In the rows, zero is written as 128.
Named turns come first, each shown by rows before and after it. Which turns, in which order, take the first row of each pair that follows to the second? Write the first one first, as in the answered first pair.
turn k_730:
[ 92 132 113 136 113 141 181  99 148 168 113  88 105 136 117 141 128 144
 114 161 117 125 167 143 118 106 116 118 158 158 134 169 184 121 110 140
 168 115 106 120 146 138  77]  ->  [109 125 112 133 115 141 177 104 143 184 102  93 101 145 117 145 115 139
 117 158 116 117 160 137 108 105 118 118 146 154 132 177 187 134  97 133
 168 120 115 115 148 128  80]
[ 97 133 163 153 119 172 175 151 167  72 219 116 124 129  86 167 191 118
 147 109 154  48 135 113 113 111 146 162  71  81 106 127 126 142 155 149
 126 112  96 117 130 130 142]  ->  [129 122 158 149 120 179 167 160 158 102 192 125 114 149  86 168 178 114
 152 103 167  31 124  99  98 105 141 164  49  73 108 142 138 171 133 139
 131 123 120 116 127 113 153]
[152 124  81 119 118 120  76 172  88 187 103 114 113 147 177 150 106 127
 140 151 166 154 102 115  92 123 141 110 146 130 152 112 156 142 131 150
 108 127 143 117 129 164 151]  ->  [124 132 113  91 116 104  97 174  93 168 140 103 120 125 177 145  97 115
 136 160 101 172 114 143  98 136 169 106 164 124 142  96 109 118 133 148
 102 122 106 111 155 178 131]
turn k_170:
[126 125 128 130 137 156 135 155 150 120 140 110 126 119 155 115 128 129
 120 157 126 144 131 137 120 118 141 110 154 153 131 103 114 105 126 135
 112 118 120 137  95 157 105]  ->  [164 107 126 118 127 155 133 148 134 158 112 122 109 140 149 118 107 125
 123 147 118 123 116 125 100 112 154 113 113 134 120 112 118 144  94 122
 121 129 130 125 106 132 108]
[173 148 121 114 178 138 116 139  88 127 142 177  92 131 203 130 113 133
 144 141 169 172 106 178  89 161 112 122 178 159 189 119 124 103 177  69
 105 110 149 129  87 151 132]  ->  [207 128 126 102 172 137 111 132  80 159 116 192  83 151 187 127  90 131
 149 128 165 152  99 164  78 153 115 137 135 148 181 141 126 135 141  51
 118 124 168 120  94 115 135]
[173 147  98 145 169 127 125 156  96 177 139 124 103 154 176 130 107 132
 133 136 134 155  90 128 141 103 133  73 155 114 143  90 150 178 123 149
 112 109 129 111 142 166 143]  ->  [176 132 133 138 172 138 121 156 119 166 140 151 126 166 102 113  92 131
 138 116 159 131 118 108 171  93  72 136 107 141 152 154 130 166  81 119
 147 141 171 126 129  92 133]
turn k_263:
[147  95 142 106 124 109 163 136  95 180 121 132 107 107 148 121  84  75
 131 137  68 117 113 143 110 119 174 129 112 103 136 131 116 185  64 117
 116 146 111 120 162  93  99]  ->  [144  88 138 117 117 109 167 111 105 169 122 148 114 105 116 115  90  91
 127 125  87 101 118 138 128 105 169 154  89 110 126 148 119 182  66 114
 125 149 106 118 161  65  92]
[136 124 198 126 160 145  99 191 136 116 114 124 141 132 113 109 123 100
  95 152  74 137 148 151 150 139 100 115 172 132 153 144  78  77 105 136
 129 142 156 130 111 114 138]  ->  [129 118 195 140 152 151 107 162 150 104 115 141 150 129  78 106 125 118
  91 136  95 122 152 147 169 128  94 140 147 137 142 161  81  70 106 135
 144 148 152 127 110  87 130]
[140 121 150 110 100 138 148 122 137 130 133 114 149 137 128 135 109 120
 138 145  91  99 128 153 111 119 185 149 152 118 122 121 127 110 130 132
 114 142  93 126 156 114 112]  ->  [146 119 153 102 104 137 143 135 134 136 129 115 147 141 134 136 103 114
 141 148  90 104 128 151 107 119 181 146 152 118 128 124 126 113 122 128
 115 145 101 129 156 115 116]
turn k_925:
[133 144  77 126 122 165 137 138 138 164 118 182 152 145  76 141 117 101
 129 116 178 115  87 149 130 128 116 158 117 179  86 134 190 180 121 102
 123 163 176 122 115  82 106]  ->  [140 142  72 126 121 166 138 138 131 168 114 178 150 148  86 147 115 100
 127 118 176 113  80 148 124 127 122 152 116 176  85 128 193 188 122 104
 124 159 172 121 117  89 108]
[ 69 141 150 117 136 123  80  81 183 119 127 139 117  99 141 114 119  88
 167  87 125 123 111 121 164 132 162 140  85 134  99 103  98 161 155 138
 141 185 108 169 153 108 118]  ->  [ 71 139 155 114 139 123  81  87 184 124 125 140 116 103 140 112 115  83
 169  83 122 120 115 121 161 133 159 141  83 135 103 108  96 164 147 133
 145 187 112 169 152 102 120]
[119  79 132 158  93 124 164 106  98  88 131 139 115 126  92 147 103 153
 147 100  81 147 127 112 137 130 171 132  67 141 117 115 110 150 120 133
 166  75  39 121 130 100 181]  ->  [118  78 136 155  92 124 163 109 102  85 136 137 120 127  85 146 105 154
 149  98  81 146 132 112 143 130 165 138  65 145 116 118 105 145 116 131
 169  80  40 124 128  95 178]
Then:
Between the rows of a pair lie two turns.
[136 120 154 119 120 112 151 145 117 138 124 112 112 123 158 131 122 115
 123 134  62 143 113 155 104 147 171 113 138 111 113 108 117 130 130 129
 116 128  99 122 152 148 117]  ->  [ 95 141 138 159 131 125 145 140 137  89 140 114 136 108 141 126 161 139
 123 134 128 150 130 147 137 138 120 132 168 149 135 119 142  85 168 142
 119 120 113 145 118 157 119]
k_263, k_730
[110 115 117 145 105 131 134  84 140 111 118 153 151 117  81 122 131 163
 134 107 175 102 132 115 157 113 120 178  95 131 105 145 133 122 128 119
 137 121 118 112 135  81 113]  ->  [105 143 107 128 122 125 123 149 110 123 126 105 127 108 181 139 142 128
 137 148 131 151 113 138 121 142 147  94 184 122 130  80 136 121 160 136
  94  92 110 119 134 176 132]
k_170, k_263
[139  96 138 136 119 110 126 116 107 137 158 109 105 116 128  82 123 110
 142 114 127 154 110 135 111  98 120 137  93 129 101 111 123  73 103  95
 136  95 108 109 111  90 137]  ->  [127 106 125 146 123 111 124 119 105 126 164  99 104 107 145  85 143 116
 140 122 137 166 110 139 112 100 117 124 116 134 107  96 134  63 126 103
 130  86 104 114 102 116 139]
k_730, k_263
[143 127 143 113 131 125 116 153 148 117 125 138 137 138  80 124 121 121
 124 127 150 109 136 110 157 107  77 167 114 152 143 168 112 115  73 115
 159 163 162 132 116  78 121]  ->  [ 97 159 124 124 141 117 121 162 147  82 158 100 137 103 138 136 158 123
 114 154 132 153 131 140 156 122 102 115 194 151 151 109 116  80 141 147
 122 124 120 136 115 165 123]
k_170, k_925
[ 89 131 119 166 133 152 161  83 137 101 141 157 127 110  89 120 110 155
 132 143 153  87 104 154 210 100 107 181  58 149 120 125 124 107 160 145
 153 125 101 138 155 134 126]  ->  [143 118  90 163 132 151 147  91 101 162  94 150  91 141 139 131  93 144
 137 144 145  78  66 144 164  99 145 143  46 115 116 102 153 165 143 148
 139 121 110 120 167 151 147]
k_170, k_730
[157 145 155 113 114 117 120 170 140 141  82  79 126 137 192 116 169 134
 113 142  73 203  51 129  79  96 163  96 119  82 149 119 146 220 159 122
  60 127 114 103 154 161 163]  ->  [ 90 164 191 111 115 107 136 169 176  72 144  76 164  98 154 100 188 140
 105 148  54 227  93 153 128 105 137 124 154 117 153 127  97 150 185 125
  65 126  86 117 149 159 135]
k_263, k_730
[132 148 133 108 134 108 109  82 183 101 151 125 164 107  95 130 116  91
 120 123  97 124 130 146 123  99 148 145 169 114 122 127  80 130 126 111
 104 150  77 119 171  93 126]  ->  [142 144 131 102 132 108 108  83 176 114 142 126 161 113  97 134 111  89
 121 119  92 118 123 142 117  97 155 143 158 108 121 127  84 140 115 111
 107 151  80 115 175  87 129]
k_170, k_170
[181 135 179  62 127 122 109 182 112 168 125 109 104 130 179 141  88  56
 107 110 111 156 153 138 134 132 164 136 129 123 119 126  95 209 140 134
 130 141 110  99 132 126 145]  ->  [159 144 141  94 122 117 122 137 116 155 131 104 105 106 196 150 123  89
  95 111 131 158 138 147 138 123 196 121 146 112 102  92 122 197 190 167
 117 115  68  84 135 160 141]
k_925, k_925
[170 149 117 132  90 169  82 142 149 132 127 216  82 108   9  73 126 170
 170 130 173 112 138  81 160  50  80 180 118 155 107 138 106  94 171  85
 163 138 170 160 137  84 157]  ->  [136 155 138 105  73 143 118 111 161 114 170 206  82  71  12  77 117 171
 163 137  88 131 141 122 164  63 151 168 129 127  71 101  54  70 187  93
 153 123  93 133 180 108 128]
k_730, k_263
[128 142 109 133 124 126 104 145 123 145 127 104 122 134 155 147 105 122
 100 127 122 132 118 120 115 146 146  99 148 125 146 105 138 132 125 124
 103 105 146 121 128 153 136]  ->  [136 135 104 139 123 129 102 137 121 153 119 108 120 138 151 145 104 127
 101 120 130 126 113 117 113 142 149 101 136 119 141 105 144 141 121 125
 106 106 146 118 126 145 138]
k_925, k_730
